Here are some rows, each followed by its group. Groups can overlap.
{-0.3, -0.5, -0.5, -0.2, -0.3, -0.6, -0.1,  0.6,  0.2,  0.6, -0.7, -0.6,
  0.2,  0.2,  0.3, -1.0, -0.6,  0.5, -0.5,  0.7, -0.4, -0.2,  0.6, -0.9,
 -0.5, -0.4, -0.1,  0.7,  0.2, -0.4,  0.0, -0.8} qb
{-0.4, -1.5, -0.5, -0.1,  0.8, -1.0,  1.0,  1.7,  1.3,  1.2, -1.3, -0.5,
  0.6,  0.9,  1.2, -1.9, -0.5,  0.7, -1.5,  1.1, -0.2, -1.4,  1.8, -1.9,
  0.3, -1.2, -0.6,  1.5,  0.0, -1.5,  0.2, -1.6} dq
{-1.3,  0.1,  0.1,  0.0,  0.6, -0.6,  0.5, -0.2,  0.4, -0.8, -0.1,  0.9,
 -0.2,  0.7,  0.3,  0.4, -1.5,  1.6, -0.1, -0.9,  0.4, -1.1, -1.1,  0.4,
 -0.5, -0.1, -0.5, -0.4, -0.6, -0.8,  0.9,  0.3} gp
{ 0.3, -0.4,  0.0, -0.4,  0.1,  0.4,  0.1,  0.0,  0.1,  0.3, -0.4, -0.1,
 -0.3, -0.1, -0.3, -0.1,  0.3,  0.1, -0.1,  0.6, -0.1,  0.1, -0.1, -0.2,
  0.1,  0.2,  0.4,  0.0,  0.2,  0.1, -0.2,  0.0} ns
{-0.2,  1.0,  0.2,  0.1, -0.1,  0.5, -0.5, -1.1, -1.1, -1.3,  1.2, -0.1,
 -0.2, -0.5, -0.7,  0.8,  0.6, -0.6,  1.1, -0.5,  0.2,  0.9, -1.2,  1.4,
  0.3,  0.8,  0.0, -1.0,  0.2,  0.9, -0.1,  0.9} ph
{-0.6, -1.4, -0.7, -0.3,  0.4, -1.1,  1.1,  1.4,  1.1,  1.4, -0.5, -0.9,
  0.3,  0.7,  1.2, -1.1, -1.1,  1.0, -1.2,  1.1,  0.1, -1.5,  1.2, -1.2,
 -0.1, -1.1, -0.7,  1.4,  0.6, -1.7,  0.2, -1.4} qp
{-0.2, -1.0, -0.4,  0.0,  0.1, -0.9,  1.5,  1.3,  1.0,  1.3, -1.3, -0.5,
  0.6,  1.4,  1.0, -1.2, -0.4,  0.6, -1.3,  0.9, -0.2, -0.9,  1.4, -0.9,
  0.2, -1.2,  0.0,  1.3,  0.2, -0.9, -0.5, -1.5} dq
{-0.4, -0.3, -0.4,  0.2,  0.5, -0.7,  0.7,  0.6,  0.6,  0.3, -0.5,  0.2,
 -0.3,  1.1,  1.0, -0.6, -1.4,  1.1, -0.6,  0.3,  0.1, -1.3,  0.8, -0.1,
 -0.3, -0.9, -0.4,  0.6,  0.0, -0.8,  0.1, -0.8} ns
{-1.1, -0.8, -0.1,  0.4,  0.6, -0.4,  0.7,  0.5,  0.7,  0.6, -0.8,  0.0,
  0.0,  1.2,  0.6, -0.6, -1.2,  1.2, -0.8,  0.6,  0.4, -0.8,  0.4,  0.2,
 -0.3, -0.9, -0.6,  0.8,  0.3, -0.6,  0.4, -0.9} ns
{ 0.3, -1.0, -0.5, -0.4,  0.2, -0.5,  1.4,  1.4,  1.2,  0.8, -1.5, -0.5,
  0.3,  0.7,  1.0, -1.3, -0.4,  0.3, -1.2,  1.1, -0.2, -0.9,  1.4, -1.6,
 -0.9, -1.2, -0.3,  1.6,  0.4, -0.7, -0.7, -1.4} dq
{-0.6, -0.6, -0.2, -0.4,  0.5, -0.1, -0.4,  0.0,  0.0, -0.2, -0.4,  0.2,
  0.1, -0.1,  0.2,  0.2, -0.6,  0.2,  0.1, -0.2,  0.2, -0.4,  0.0,  0.2,
 -0.3, -0.2, -0.4, -0.1, -0.2, -0.4,  0.2, -0.4} ns
{-0.9, -0.6, -0.2, -0.3,  0.7, -0.6,  0.1,  0.6,  0.7,  0.4, -0.4,  0.1,
 -0.1,  0.9,  0.5, -0.7, -0.3,  1.0, -0.8,  0.5,  0.2, -0.3,  0.9, -0.2,
 -0.6, -0.8, -0.7,  0.4,  0.1, -0.9,  0.5, -0.8} ns
{-0.5, -0.1, -0.4, -0.2, -0.3, -0.2,  0.4,  0.1,  0.2, -0.2, -0.3,  0.0,
  0.2,  0.0,  0.1, -0.5, -0.2,  0.3, -0.2,  0.3, -0.1, -0.2,  0.5, -0.2,
  0.1,  0.0,  0.3,  0.3,  0.3, -0.2, -0.7,  0.1} qb
{ 0.9,  1.4,  0.2,  0.1, -0.8,  0.9, -0.7, -1.1, -1.5, -1.1,  1.2, -0.2,
 -0.4, -1.4, -1.4,  1.5,  1.2, -1.6,  1.2, -0.3, -0.5,  1.1, -0.5,  1.0,
  0.3,  1.4,  0.3, -1.1, -0.4,  1.6, -0.3,  1.3} ph
{ 2.2,  1.3,  0.6,  0.0, -0.9,  0.7, -0.5, -1.3, -1.4, -1.0,  1.5,  0.4,
 -0.1, -1.0, -1.4,  1.4,  1.0, -1.4,  1.4, -0.8, -0.1,  1.2, -1.1,  1.3,
  0.5,  1.3,  0.3, -1.3,  0.2,  1.6, -0.4,  0.9} qd
{-0.6, -1.2, -0.2, -0.5,  0.1, -0.9,  1.6,  1.6,  1.3,  1.4, -1.3, -0.6,
  0.6,  0.8,  1.3, -1.2, -0.1,  0.7, -1.6,  1.1,  0.1, -0.8,  1.4, -1.7,
  0.0, -1.5, -0.5,  1.3,  0.3, -0.5,  0.1, -1.3} dq
{ 1.1,  0.0,  0.5,  0.0, -0.1,  0.6, -0.6, -0.3, -0.4, -0.3,  0.3, -0.3,
  0.4, -0.5, -0.7,  0.5,  0.6, -0.9,  0.4,  0.0, -0.2,  0.9,  0.2,  0.2,
 -0.3,  0.5,  0.2, -0.5,  0.2,  0.7,  0.2,  0.2} ns
{-0.1, -0.6, -0.3, -0.3, -0.1, -0.1,  0.6,  0.7,  0.6,  1.1, -0.9, -0.2,
  0.5,  0.4,  0.5, -0.9,  0.3,  0.2, -0.9,  0.7, -0.2, -1.0,  1.1, -1.1,
  0.1, -0.5,  0.2,  0.9,  0.2, -0.5, -0.5, -0.7} qp
{-0.9,  0.8, -0.1,  0.5, -0.3, -0.1, -1.2, -1.2, -0.2, -1.2,  0.1,  1.2,
 -0.1,  0.4,  0.2,  0.9, -1.1,  0.8,  0.6, -1.3,  0.9, -0.1, -0.9,  1.3,
 -0.5,  0.7,  0.5, -0.9, -0.4,  0.3,  0.9,  0.7} gp
{ 1.2,  1.8,  0.2, -0.2, -0.8,  1.3, -1.2, -1.6, -1.7, -1.5,  1.8,  0.4,
 -0.4, -1.4, -2.0,  2.2,  1.9, -2.1,  1.8, -0.9, -0.3,  1.5, -1.5,  1.5,
  0.0,  1.8,  0.4, -1.6,  0.0,  2.0, -0.5,  1.6} qd
{ 1.0,  1.7,  0.3, -0.1, -0.7,  0.5, -0.8, -1.2, -1.4, -1.0,  1.4, -0.2,
  0.2, -1.2, -1.5,  1.4,  1.3, -1.6,  1.3, -0.1, -0.1,  1.0, -1.3,  0.4,
 -0.2,  1.3,  0.3, -1.1,  0.4,  1.3, -0.3,  1.3} qd
{-1.3,  0.0,  0.3,  0.0,  0.4, -0.5, -0.2, -0.1,  0.3, -1.0,  0.1,  1.0,
  0.2,  0.8,  0.4, -0.1, -1.0,  1.7,  0.0, -0.2,  0.7, -0.9, -0.9,  0.8,
  0.1, -0.2, -0.6, -0.3, -0.2, -0.4,  0.5,  0.1} gp
{-0.9, -0.5, -0.2,  0.3,  0.5, -0.3, -0.7,  0.0,  0.3,  0.0, -0.5,  0.5,
  0.1,  0.4,  0.6, -0.2, -0.7,  0.7, -0.3,  0.1,  0.1, -0.6, -0.1,  0.2,
 -0.4,  0.0,  0.0, -0.1, -0.1, -0.5,  0.5,  0.0} bb
{-0.2, -1.4, -0.1,  0.0,  0.5, -0.5,  1.0,  1.1,  1.1,  0.8, -0.9, -0.3,
 -0.1,  0.6,  0.9, -0.9, -0.2,  0.8, -1.2,  0.6,  0.3, -0.5,  1.0, -0.6,
 -0.5, -1.2, -0.8,  1.0, -0.1, -1.2,  0.6, -1.0} qb
{-0.6, -0.7, -0.4,  0.2,  0.5, -0.3,  0.6,  0.7,  0.9,  0.6, -0.3,  0.4,
  0.2,  0.8,  0.9, -0.5, -1.0,  1.1, -0.7,  0.4,  0.1, -0.7,  0.6, -0.2,
 -0.2, -0.8,  0.0,  0.6,  0.2, -1.1,  0.5, -0.8} ns
{-0.4, -0.8, -0.2,  0.1, -0.2, -0.8,  1.2,  1.4,  0.9,  1.3, -1.1, -0.7,
  0.4,  0.6,  0.7, -1.2,  0.1,  0.2, -0.9,  1.6, -0.7, -0.6,  1.4, -1.5,
  0.2, -1.0, -0.4,  1.0,  0.4, -1.2, -0.3, -1.2} dq
{-0.4, -1.0, -0.4,  0.1,  0.7, -0.7,  1.2,  1.4,  1.4,  1.5, -1.2, -0.5,
 -0.1,  1.1,  1.1, -1.5, -0.8,  0.4, -1.3,  1.6, -0.3, -0.8,  1.2, -1.5,
 -0.3, -1.6, -0.6,  1.4,  0.4, -1.0,  0.2, -1.2} qp
{-0.4, -0.2,  0.6,  0.3,  0.3, -0.2, -1.0, -0.7, -0.1, -1.3,  0.3,  1.0,
 -0.4, -0.1,  0.0,  0.9, -1.2,  0.8,  0.5, -1.4,  1.0, -1.0, -0.9,  1.5,
 -0.1,  0.6,  0.1, -1.1,  0.1,  0.3,  0.8,  0.7} gp
{-0.7, -1.6, -0.6, -0.1,  0.8, -1.0,  1.1,  1.4,  1.3,  1.1, -0.9, -0.4,
  0.7,  1.4,  1.5, -1.2, -0.8,  0.6, -1.3,  0.9,  0.3, -1.2,  1.2, -1.7,
 -0.9, -1.3, -0.8,  1.2,  0.1, -1.3,  0.2, -1.1} qp
{ 0.2, -0.8, -0.5, -0.1,  0.3, -0.7,  1.2,  1.3,  1.1,  1.6, -1.3, -0.9,
  0.4,  0.3,  0.9, -1.0,  0.3,  0.3, -1.1,  1.3, -0.4, -1.1,  1.6, -1.1,
 -0.8, -1.2, -0.1,  1.4,  0.2, -0.6, -0.1, -1.3} dq
{ 0.2,  0.3,  0.4,  0.0, -0.4,  0.4, -0.7, -0.7, -0.4, -0.6,  0.4,  0.1,
 -0.7, -0.4, -0.5,  0.7,  0.2, -0.1,  0.7,  0.1,  0.0,  0.4, -0.6,  0.9,
 -0.3,  0.6,  0.5, -0.7, -0.1,  0.8,  0.0,  0.7} bb
{ 0.1, -0.6, -0.5, -0.4,  0.3, -0.6,  0.2,  0.6,  0.5,  0.7, -0.9, -0.6,
  0.0,  0.4,  0.5, -0.6,  0.1,  0.1, -0.7,  0.7, -0.1, -0.4,  0.9, -1.0,
 -0.1, -0.6, -0.2,  1.0, -0.1, -0.4,  0.2, -0.7} qp
{ 1.6,  2.2,  0.7,  0.2, -1.1,  1.6, -1.1, -1.9, -2.2, -1.4,  2.3,  0.3,
 -0.8, -2.3, -2.2,  2.0,  2.3, -2.1,  1.9, -0.6, -0.2,  2.3, -1.7,  1.2,
  0.2,  1.9,  0.6, -1.7, -0.3,  1.9, -1.0,  2.1} gp
{-0.6, -1.2, -0.5,  0.0,  1.1, -0.4,  0.8,  1.4,  1.2,  1.9, -1.2, -0.4,
  0.6,  1.0,  1.7, -1.4, -0.8,  0.4, -1.4,  1.0,  0.0, -1.1,  1.8, -1.7,
 -0.2, -1.5, -0.7,  1.4,  0.1, -1.2,  0.1, -1.5} dq
{-0.4, -0.5,  0.0,  0.1, -0.2, -0.3, -0.2,  0.3,  0.4,  0.3,  0.0,  0.0,
  0.3, -0.1,  0.2, -0.7, -0.1, -0.2, -0.3,  0.4, -0.4, -0.2,  0.7, -1.0,
 -0.3, -0.2,  0.1,  0.5,  0.1, -0.2,  0.0, -0.5} qb
{-0.7, -1.2, -0.5, -0.5,  0.4, -1.3,  1.4,  1.4,  1.1,  2.1, -1.3, -0.4,
  0.5,  1.0,  0.9, -1.5, -0.6,  1.0, -1.5,  1.3, -0.1, -1.5,  1.3, -1.9,
 -0.5, -1.5, -0.4,  1.3,  0.2, -1.2,  0.1, -1.4} dq
{-0.4, -0.7,  0.1, -0.2,  0.3,  0.1,  1.1,  0.8,  0.5,  0.7, -0.9, -0.3,
  0.3,  0.8,  0.8, -0.7, -1.0,  0.2, -0.6,  0.2, -0.2, -0.4,  0.9, -0.9,
  0.1, -0.5, -0.3,  0.7,  0.2, -0.7,  0.1, -0.9} qb
{ 0.8, -0.1,  0.1,  0.1, -0.1,  0.2,  0.3, -0.5, -0.4, -0.3,  0.7,  0.3,
 -0.2, -0.6, -1.0,  0.5,  1.0, -0.2,  0.4, -0.2, -0.2,  0.6, -0.2,  0.2,
  0.2,  0.3,  0.4, -0.2,  0.1,  0.7, -0.3,  0.4} ns
{-0.4, -0.1,  0.0, -0.2,  0.1, -0.1,  0.3,  0.2,  0.2,  0.3, -0.2, -0.2,
  0.9, -0.2,  0.2, -0.2,  0.7, -0.1, -0.1,  0.3,  0.1, -0.4,  0.0,  0.0,
  0.1,  0.1,  0.4,  0.2,  0.0,  0.0,  0.1,  0.0} ns
{ 0.6,  1.6,  0.2,  0.1, -0.3,  1.0, -0.4, -1.2, -1.3, -0.9,  1.3, -0.2,
  0.0, -1.5, -1.3,  1.0,  1.1, -1.5,  1.2, -0.6, -0.5,  1.5, -1.2,  1.3,
  0.4,  1.2,  0.5, -1.3,  0.1,  1.2,  0.2,  1.1} ph
{ 0.0,  0.6,  0.5,  0.5, -0.5,  0.8, -0.9, -1.3, -0.6, -1.4,  1.0, -0.2,
 -0.5, -0.7, -0.1,  1.0, -0.2,  0.1,  1.1, -1.3,  0.0,  1.0, -1.0,  2.1,
 -0.2,  1.2,  0.4, -1.0, -0.5,  0.6,  0.7,  0.8} gp
{-1.1, -0.6, -0.1,  0.4,  1.0, -1.0, -0.2,  0.9,  0.9,  0.4, -0.9,  0.0,
  0.1,  0.9,  1.1, -0.8, -1.2,  1.2, -0.8,  0.6, -0.1, -1.0,  0.3,  0.1,
 -0.4, -1.2, -0.6,  0.6,  0.1, -1.2,  0.5, -1.0} ns
{ 0.2, -0.3,  0.1,  0.0,  0.0, -0.3,  0.2,  0.5,  0.5,  0.5, -0.2, -0.3,
  0.1,  0.1,  0.0, -0.3, -0.1, -0.1, -0.3, -0.1, -0.5,  0.0,  0.6, -0.6,
  0.1, -0.4,  0.0,  0.2,  0.0, -0.4, -0.4, -0.5} qb
{-0.6, -0.3, -0.4,  0.3,  0.3,  0.2, -0.1, -0.4,  0.4, -0.3,  0.1,  0.3,
 -0.2,  0.5,  0.3,  0.0, -0.6,  0.9,  0.1, -0.6,  0.2,  0.1, -0.2,  0.7,
 -0.7,  0.0,  0.0, -0.1,  0.2, -0.2,  0.8,  0.0} bb
{-1.1, -0.3,  0.0, -0.2,  0.3,  0.1, -0.1, -0.3,  0.2,  0.0,  0.1,  0.8,
 -0.2,  0.3,  0.5,  0.3,  0.1,  0.5,  0.1, -0.8,  0.1, -0.3,  0.2,  0.4,
 -0.3,  0.3, -0.2, -0.3, -0.4,  0.0,  0.1, -0.1} bb
{-0.2,  0.5,  0.2,  0.2, -0.3,  0.4, -0.8, -0.7, -0.6, -0.7,  0.5,  0.2,
  0.1,  0.0, -0.9,  0.1, -0.2, -0.2,  0.6, -0.1,  0.0, -0.5, -0.4,  0.9,
  0.1,  0.6,  0.4, -0.5, -0.3,  0.3,  0.1,  0.5} bb
{-0.8, -0.9, -0.2,  0.2,  0.7, -1.0,  1.2,  0.8,  1.2,  0.5, -0.7,  0.3,
  0.1,  1.4,  1.1, -0.7, -0.7,  0.9, -1.0,  0.0,  0.0, -1.4,  0.3, -0.4,
 -0.7, -1.2, -0.6,  0.8, -0.1, -1.0,  0.5, -0.7} ns
{ 0.1, -0.9, -0.1,  0.1,  0.0, -0.7,  0.1,  1.4,  1.1,  1.7, -1.3, -0.5,
  0.3,  0.9,  1.0, -1.5, -0.4,  0.2, -1.2,  1.1, -0.6, -0.4,  1.4, -1.0,
 -0.1, -1.2, -0.1,  1.4,  0.8, -0.8, -0.7, -1.2} dq
{ 0.2, -1.0,  0.1, -0.4,  0.5, -0.7,  1.3,  1.1,  1.1,  1.3, -1.4, -0.4,
  0.2,  1.0,  1.3, -0.9, -0.9,  0.6, -1.2,  0.8,  0.2, -0.6,  1.6, -1.0,
 -0.2, -1.1,  0.0,  0.9,  0.2, -0.9,  0.0, -1.1} qp
{-0.8, -0.5,  0.5,  0.0,  0.4,  0.5,  0.2, -0.1,  0.4, -0.6, -0.4,  0.9,
 -0.2,  0.9,  0.6,  0.0, -1.5,  1.2, -0.3, -0.8,  0.3, -1.2, -0.8,  0.8,
  0.4, -0.6, -0.3,  0.0, -0.3, -0.7,  0.8,  0.3} qd
{-1.4, -0.5,  0.1, -0.1,  0.5, -0.9,  0.2,  0.4,  0.5,  0.3, -0.5,  0.0,
  0.5,  1.0,  1.0, -0.3, -1.4,  1.4, -0.6, -0.2,  0.5, -1.4,  0.2,  0.3,
 -0.3, -0.8, -0.4,  0.6,  0.0, -0.9,  0.0, -0.9} ph
{-0.2, -0.8, -0.2, -0.1,  0.3, -0.9,  1.0,  1.3,  1.1,  1.9, -1.6, -0.3,
  0.4,  0.3,  1.1, -1.0, -0.5,  0.6, -1.2,  1.3,  0.2, -0.7,  1.4, -1.8,
 -0.1, -0.9, -0.1,  1.3,  0.6, -1.1,  0.2, -1.3} dq
{ 0.1,  0.7, -0.1, -0.2, -0.3,  0.8, -0.2, -0.5, -0.5, -0.1,  0.2,  0.2,
 -0.2, -0.7, -0.5,  0.4,  0.4, -0.5,  0.3, -1.0, -0.3,  0.3, -0.1, -0.1,
  0.1,  0.4,  0.5, -0.4, -0.2,  0.6, -0.4,  0.3} ns
Which 5 groups are nearest to each row below, nearest first, going by the average distance to the group's rows?
{-0.5, -0.7, -0.1,  0.2,  0.6, -0.6, -0.6,  0.3,  0.6, -0.5, -0.2,  0.4,
  0.0,  1.0,  0.9,  0.1, -1.5,  1.7, -0.5, -0.5,  0.5, -0.8, -0.5,  0.5,
  0.0, -0.6, -0.3,  0.1, -0.2, -0.7,  0.8, -0.3} bb ns qb qp gp
{-1.0,  0.1,  0.5,  0.1,  0.8,  0.2, -0.9, -0.7, -0.1, -1.3,  0.7,  0.8,
  0.0,  0.4,  0.1,  0.7, -0.6,  1.2,  0.4, -0.7,  0.3,  0.1, -1.2,  1.3,
 -0.4,  0.2,  0.1, -0.7, -0.9, -0.1,  0.5,  0.8} bb gp ns ph qb
Which 4 groups are nearest to each row below, nearest first, going by the distance to the group's nearest row?
{ 0.4, -0.7, -0.7,  0.1,  0.0, -0.7,  1.0,  1.1,  0.8,  1.6, -1.0, -0.4,
  0.5,  0.6,  0.6, -1.0,  0.1,  0.3, -1.0,  0.6, -0.3, -1.3,  0.9, -0.8,
  0.1, -0.9, -0.2,  1.2,  0.3, -1.0,  0.1, -1.0} qp dq qb ns
{ 1.7,  2.0,  0.3, -0.1, -1.1,  1.7, -0.6, -1.6, -2.0, -1.2,  1.5, -0.2,
 -0.7, -1.8, -2.1,  1.5,  1.4, -2.3,  1.8, -1.4,  0.0,  2.0, -1.3,  0.8,
 -0.2,  1.8,  0.4, -1.7, -0.1,  1.7, -0.5,  1.5} qd gp ph bb
{-0.8, -0.5, -0.3,  0.3,  0.5, -0.9,  0.5,  0.2,  0.4,  0.2, -0.6,  0.4,
  0.7,  0.4,  0.8, -0.3, -1.2,  0.9, -0.4, -0.5,  0.1, -0.5,  0.2,  0.2,
 -0.3, -0.3,  0.2,  0.3, -0.3, -0.4,  0.1, -0.2} bb ph ns qb
{ 0.2, -0.3, -0.1,  0.2,  0.0,  0.0, -0.5,  0.1,  0.1, -0.3, -0.3,  0.0,
  0.3,  0.3,  0.4, -0.3, -0.5,  0.3, -0.2,  0.3,  0.0, -0.1,  0.2, -0.1,
  0.0, -0.2,  0.0,  0.1, -0.2, -0.6,  0.0, -0.5} ns qb bb qp
{ 0.0, -0.1,  0.4,  0.0, -0.1,  0.3, -0.2, -0.2,  0.0, -0.4, -0.1, -0.1,
  0.0,  0.0, -0.2,  0.3,  0.4,  0.1,  0.0, -0.1, -0.1, -0.3,  0.0,  0.1,
 -0.5,  0.3,  0.0,  0.2, -0.6,  0.1,  0.3,  0.2} ns bb qb qp
{-0.3, -1.1, -0.3,  0.2,  1.0, -0.9,  0.7,  0.8,  1.1,  0.7, -0.9,  0.3,
  0.1,  1.0,  1.1, -1.2, -1.4,  1.3, -0.8,  0.7,  0.5, -1.4,  0.3, -0.8,
 -0.3, -1.0, -0.8,  0.7,  0.2, -0.9,  0.5, -0.8} ns qb qp ph
{-0.8, -0.7, -0.2,  0.0,  0.6, -0.5,  0.7,  0.8,  0.5,  0.5, -0.7, -0.6,
  0.2,  0.2,  0.8, -1.0, -0.8,  1.0, -0.8,  0.8, -0.1, -1.1,  0.7, -0.8,
 -0.5, -0.8,  0.1,  1.0,  0.6, -0.8, -0.2, -0.8} ns qb qp ph
Which 4 groups are nearest to each row below, nearest first, going by the average distance to the group's rows?
{-0.3,  0.7,  0.5,  0.5, -0.2,  0.1, -0.6, -1.3, -1.0, -1.6,  0.3,  1.3,
  0.3, -0.3, -0.6,  1.0,  0.1,  0.2,  1.0, -0.7,  0.3, -0.1, -1.3,  0.8,
  0.7,  1.1,  0.4, -0.9, -0.6,  0.9,  0.0,  0.9} bb gp ph qd
{ 1.0,  1.2,  0.4,  0.3, -0.9,  0.7, -1.1, -1.3, -1.1, -1.0,  1.4, -0.1,
 -0.6, -1.1, -1.5,  1.5,  1.3, -2.0,  1.3, -0.6, -0.2,  1.3, -1.1,  0.5,
  0.1,  1.1,  0.4, -1.5, -0.3,  1.6, -0.2,  1.5} qd ph bb gp
{-0.7, -0.3,  0.4,  0.2,  0.5, -0.4,  0.3,  0.2,  0.7, -0.1, -0.6,  0.4,
 -0.1,  1.1,  1.0, -0.1, -1.1,  0.7, -0.2,  0.2,  0.4, -0.6, -0.1,  0.1,
 -0.3, -0.5, -0.4,  0.1,  0.1, -0.8,  0.3, -0.4} qb ns bb qp
{-0.2, -0.3, -0.1,  0.3,  0.4, -0.3, -0.2,  0.2,  0.1,  0.5, -0.2, -0.6,
  0.4,  0.2,  0.3, -0.1,  0.3,  0.0, -0.1,  0.0,  0.2,  0.0,  0.1, -0.2,
 -0.5, -0.2, -0.3,  0.3,  0.1, -0.3, -0.2, -0.1} qb bb ns qp
{-1.3, -0.2,  0.0,  0.2,  0.9, -0.8, -0.1, -0.3,  0.3, -0.9, -0.1,  0.3,
  0.3,  0.8,  0.8,  0.3, -1.2,  1.7, -0.1, -0.7,  0.2, -0.4, -0.8,  0.9,
 -0.6, -0.3, -0.7,  0.0, -0.6, -0.1,  1.2,  0.1} bb ns gp qb
{-0.4, -0.3, -0.1, -0.1, -0.3, -0.6,  0.2,  0.5,  0.1,  0.7,  0.0, -0.2,
  0.1,  0.2,  0.4, -0.4,  0.0, -0.4, -0.3,  0.6, -0.1, -0.5,  0.4, -0.5,
  0.3, -0.5, -0.2,  0.1,  0.3, -0.1, -0.3, -0.2} qb ns bb qp
Which 4 groups are nearest to each row below, nearest first, going by the distance to the centre of the group?
{-0.2, -0.5, -0.3,  0.1,  0.1, -0.1,  0.0,  0.6,  0.6,  0.7,  0.3, -0.3,
  0.4,  0.0,  0.3, -0.4, -0.3,  0.2, -0.6,  0.3, -0.1, -0.4,  0.6, -0.6,
 -0.4, -0.6,  0.3,  0.3, -0.2, -0.5, -0.4, -0.5} qb ns qp bb
{-0.6, -0.7,  0.3,  0.3,  0.2, -0.4,  0.1, -0.1,  0.0, -0.1,  0.0,  0.3,
  0.0, -0.3,  0.2,  0.1, -0.3,  0.4, -0.1,  0.0,  0.1,  0.3,  0.1,  0.0,
  0.2,  0.1,  0.2, -0.1, -0.2, -0.3,  0.1, -0.1} ns bb qb gp
Which 5 groups are nearest to each row below, nearest first, going by the distance to the centre of the group?
{-0.4, -0.4, -0.3, -0.2,  0.3, -0.1,  0.6,  0.6,  0.3,  0.8, -0.2,  0.0,
  0.5, -0.1,  0.3, -0.4,  0.2,  0.1, -0.4,  0.0,  0.0, -0.3,  0.5, -0.5,
 -0.1, -0.2,  0.1,  0.3,  0.3, -0.6, -0.3, -0.4} qb ns bb qp dq
{-0.6, -0.7, -0.3,  0.1,  0.4, -1.1,  0.4,  0.9,  0.9,  1.1, -1.1, -0.5,
  0.2,  0.9,  1.1, -1.2, -0.1,  0.7, -1.0,  0.3,  0.0, -1.2,  0.8, -0.5,
 -0.6, -1.0, -0.2,  0.6, -0.1, -0.6,  0.4, -0.7} qp qb dq ns bb
{-0.6, -0.7,  0.1, -0.4,  0.0, -0.3,  0.7,  0.7,  0.8,  0.8, -1.2, -0.8,
  0.3,  0.2,  0.9, -0.3, -0.6,  0.4, -0.8,  1.0,  0.0, -0.2,  0.6, -0.6,
  0.0, -0.5,  0.1,  0.6,  0.4, -0.6, -0.1, -0.3} qb qp ns dq bb
{-0.6,  0.2, -0.1,  0.5,  0.1, -0.2,  0.0,  0.0,  0.3,  0.0, -0.3,  0.8,
 -0.2,  0.7,  0.3,  0.1, -1.1,  1.0, -0.2, -0.3,  0.4, -0.5, -0.3,  0.4,
 -0.6, -0.1,  0.0,  0.0, -0.4, -0.4,  0.3,  0.0} bb ns qb gp ph
{ 0.6,  0.8,  0.3,  0.7, -0.7,  0.7, -0.9, -0.7, -0.8, -0.9,  0.9,  0.0,
 -0.2, -0.5, -1.2,  0.6,  1.0, -1.2,  0.7, -0.4, -0.1,  1.1, -0.7, -0.1,
  0.1,  0.5,  0.1, -0.7, -0.2,  0.9, -0.4,  0.2} ph qd gp bb ns
{-0.1,  0.4,  0.0,  0.1, -0.2,  0.5, -0.3, -0.8, -0.4, -0.9,  0.5, -0.1,
  0.1, -0.3, -0.6,  0.4, -0.3, -0.3,  0.4, -0.1,  0.4,  0.6, -0.7,  0.6,
  0.0,  0.4,  0.2, -0.7, -0.2,  0.4,  0.1,  0.9} ph gp bb qd ns
{-0.9,  0.6,  0.3,  0.2,  1.0,  0.2, -1.1, -0.8, -0.3, -1.1,  0.6,  0.5,
  0.0,  0.6,  0.2,  0.5, -0.7,  0.8,  0.8, -1.1,  0.6, -0.1, -1.2,  1.4,
  0.3,  0.5, -0.2, -0.6, -0.2,  0.4,  0.7,  0.2} gp bb ph ns qd
